T: rows in 3 groups, each row roughly a mix of its group's directions (some rows in no group):
T (102 x 10):
[[  2 -12 -38 -36  -5  18 -35 -11   3   7]
 [ 12  16 -19 -41  -1  17  20  19 -34  -1]
 [  8 -24   3  37  39 -20   0  -3   5 -26]
 [ 27   8  25  15  -3 -33  32  10   5  27]
 [ 33  22 -11 -40  -3  15  -2 -18  24  14]
 [ 51   3   7  -9   0  28  14   5  28  -9]
 [ 36  14  13 -15 -12  36  15   0  30  15]
 [-14   9 -30 -26   0  34 -26 -13   5 -28]
 [ -2   2  -2   8  -4 -26  35  16 -29  40]
 [ 23  26  28  10  -8  19  -5   0  32  33]
 [ 25  -2  20 -27   3  21  26  -7  14 -39]
 [ 30   1   2 -37 -17  13   2   5  22  38]
 [ -8  22  -9 -30 -11  46  11   0 -28  -1]
 [  2  30  26  20   3 -39   9  -2  32 -10]
 [  5 -31  39  17  -8   3  40   5   3  13]
 [ 36   0 -21 -38 -12  18  23 -11 -12  13]
 [-20 -17  17  31  14 -15 -16 -13  26 -35]
 [ 22 -21  20  13  -7 -34  25 -12  17  30]
 [-24 -26 -29  17   8 -35 -30  -8  -5  -3]
 [ -5  18  33  33 -14  13 -28  15  12 -24]
 [ 25  21  -6 -31  -9  44  -3   3  24   4]
 [ 13  12  -8 -43 -10 -24 -16 -18  -1  35]
 [-32 -21  18  13   4  12  -8  33 -29 -23]
 [ 24 -13  -3 -25 -15  34  38 -12   5 -19]
 [ 10  24  -1 -27 -32  -8 -21  18  13  35]
 [ 31  38  -4 -35 -17  23   1   7   1  13]
 [-45 -33  14  17  18  10  -5 -24   4  -9]
 [ -4 -12  44  24   0  37  -9   8   6 -21]
 [  3  19 -45  21  17  11 -23  17 -24   3]
 [ 42  14  15  14  -5  -7  29   7  31  19]
 [ 16 -18  22  30  -1 -37  13  -2   5  32]
 [ 29   9  21 -12 -11  45  21   0  23   6]
 [ 42  13   7 -13 -11  -4  14 -19  34  26]
 [ 15   4  28   0  -7  41  35 -11  16 -17]
 [ 43   9 -28   9  -5 -12   4  24 -18  29]
 [ 21  45   8   3 -21  -9  20  17 -10  28]
 [-38  30 -13  15  21   0 -21  -4 -18 -27]
 [ -4 -39  17  23  -1  35 -18 -25  10   4]
 [-15 -23  29 -18  -7  22  -3 -44 -16   2]
 [  9  31 -19 -12   7   7 -52  -1  -6  17]
 [-20 -29 -42 -16  -5   8 -13 -12  22 -24]
 [ 46  28   5  20  -2   5  35  -7   8  -6]
 [ 21  38  20 -17 -22  12  -2  20   7  32]
 [-15 -16  20 -22  -9 -24 -37  16  19  26]
 [-14  -1  -6  22   8  37   8   2   8 -49]
 [-34   0  18  26  25   5  16 -21 -30 -14]
 [-29  20  -7  10  16   3 -20  24 -39 -22]
 [ -4   3 -25  -1   5 -20  40  11 -43   4]
 [ 31  24 -30 -35 -11  22  -6 -17   5   7]
 [ -6 -37 -27 -23  -7  32  19  -8 -15 -18]
 [ 16   8  42   3 -34  -1 -10  22  23  17]
 [-15   3 -25 -27  -4  37 -16  16 -31  16]
 [ 29  29  15 -14 -28 -10  -5  10  28  26]
 [ 24  15  -9 -38  -7  11 -20 -16  32  20]
 [ 16   2  41  20  -2  14  44  15   2   2]
 [ 25  36 -24 -14 -24   7   5   6 -19  28]
 [ 13  19  13  -2 -18   5 -24   3  50  23]
 [ 16  21  34  11 -10 -34  22  -1  -9  29]
 [ 36  34  23 -16  -5  25  28   2   3   3]
 [ 18  24  52   3  -4   9  10  11  26  11]
 [ -5  -7 -30  14   8  -4  15   6 -55  10]
 [-18   0  28  -3 -21 -35 -15  -6  32  23]
 [-20 -34  35  34  18  -7  14  -1   6 -11]
 [ 14  13  -3 -37 -30  41  13  -1   8  10]
 [  9  -5  30  15  10  27  -7 -19  28 -37]
 [-31   4   2 -22   3  37 -20   5 -33 -17]
 [ 25   8   4  13   1  -9  50 -16 -11 -29]
 [-13 -23   7  20  17  -1 -21 -25  30 -36]
 [ 14  15  39 -29 -10  28  12 -22 -12  15]
 [  8 -11 -18   6  -1 -18  -5 -51  31 -12]
 [-34 -22 -26  11  -3 -13 -43   6  -5 -12]
 [ 42 -11  27  -3   5  12  40  -7   9 -13]
 [ 32  -7  29  -3 -11   3  15  12  12  46]
 [ -6 -11   5  38   3 -13  40   6 -34   7]
 [-38 -20 -22  -2   9 -28 -19   8 -32  -5]
 [ 37 -15 -14  15 -16 -40  22   4  10  13]
 [ -4   8   7   4   1 -54  37  -4 -11  -7]
 [-12 -11   4  -1  -6  31 -50   4  12 -27]
 [ 15 -32  -4   9  19  35  31 -14  -9 -23]
 [-11   6  -4  24   8  -5  23  12 -35 -43]
 [-12  -4  34  39   8 -29  28   8   2  -1]
 [ 13  -8  29  12  -4  55  13   0  14  -4]
 [-12  -6  12   7 -13 -34 -30   5  32  31]
 [ 10 -10  31  21   9 -38  20 -16  22 -19]
 [ 20  42  24  -1  -7  14  25  22 -14 -18]
 [ 21  49  28   2  13   3 -10   6  19 -17]
 [ 37  31  24 -10 -17  10   4   5  30  18]
 [  9   4 -13 -13  -4 -58   2   5  -1  29]
 [ 13   6  -5   7 -10 -43 -21  23   1  37]
 [-23 -29 -25  13  15  -5  14   1 -38 -25]
 [-14  -8  50  16   0  -6 -16  15  30  12]
 [  5  31 -30 -50  -7 -14  -5   1   2   1]
 [-38  -8 -23 -23   4  -3 -29  12 -32  -8]
 [  1 -17  -2  -3  10  40  23 -20   8 -41]
 [  9 -21 -20  -4   8   2  44 -11 -31  24]
 [  7 -12 -29 -23  25 -14  39 -21 -14  -8]
 [ 13  20  36 -16   2   3 -16  -3  47  -3]
 [ 22   5   7 -13 -27 -33   2  17   0  43]
 [ 26  19  13  -5  -6  49  15  -4  25 -10]
 [ -2  10  19  21  23  47  21 -18 -14  -4]
 [ 31   5  19 -33 -16  13  14  -1  16  37]
 [ 22 -22 -20   7  13  32  27 -11  -1 -35]]

which group is each row in? (one row of each group first):
[-48 -24  -2  20  22 -13 -19 -11  -5 -15] : H
[ -6   1 -37  -3  18 -34   6 -24   4 -34] : X
[  6  10 -21 -53 -12 -20  -9   1   1  26] : L

[ 28   1   6  31  14 -11  41 -14  -4 -26] : H
[-21  -4 -15   9   6  30  -3 -18   6 -51] : L
[ -1  18  14  14 -25  -3   7  33 -24  40] : X
[  2  51  -9   3  -4  16 -30  15   2  23] : H
[-19  31 -15 -34 -32  21 -13  -4  15  -7] : H
[ 11  42   2  -7   9 -25 -30 -21 -19  16] : L
[-18 -25 -25  -8  15  25   6  -9 -14 -43] : H
[  2   6  42  -2  -3 -18   4 -16  44 -19] : H
[ 28 -29  13   9  23   5  37   0 -29  -5] : H
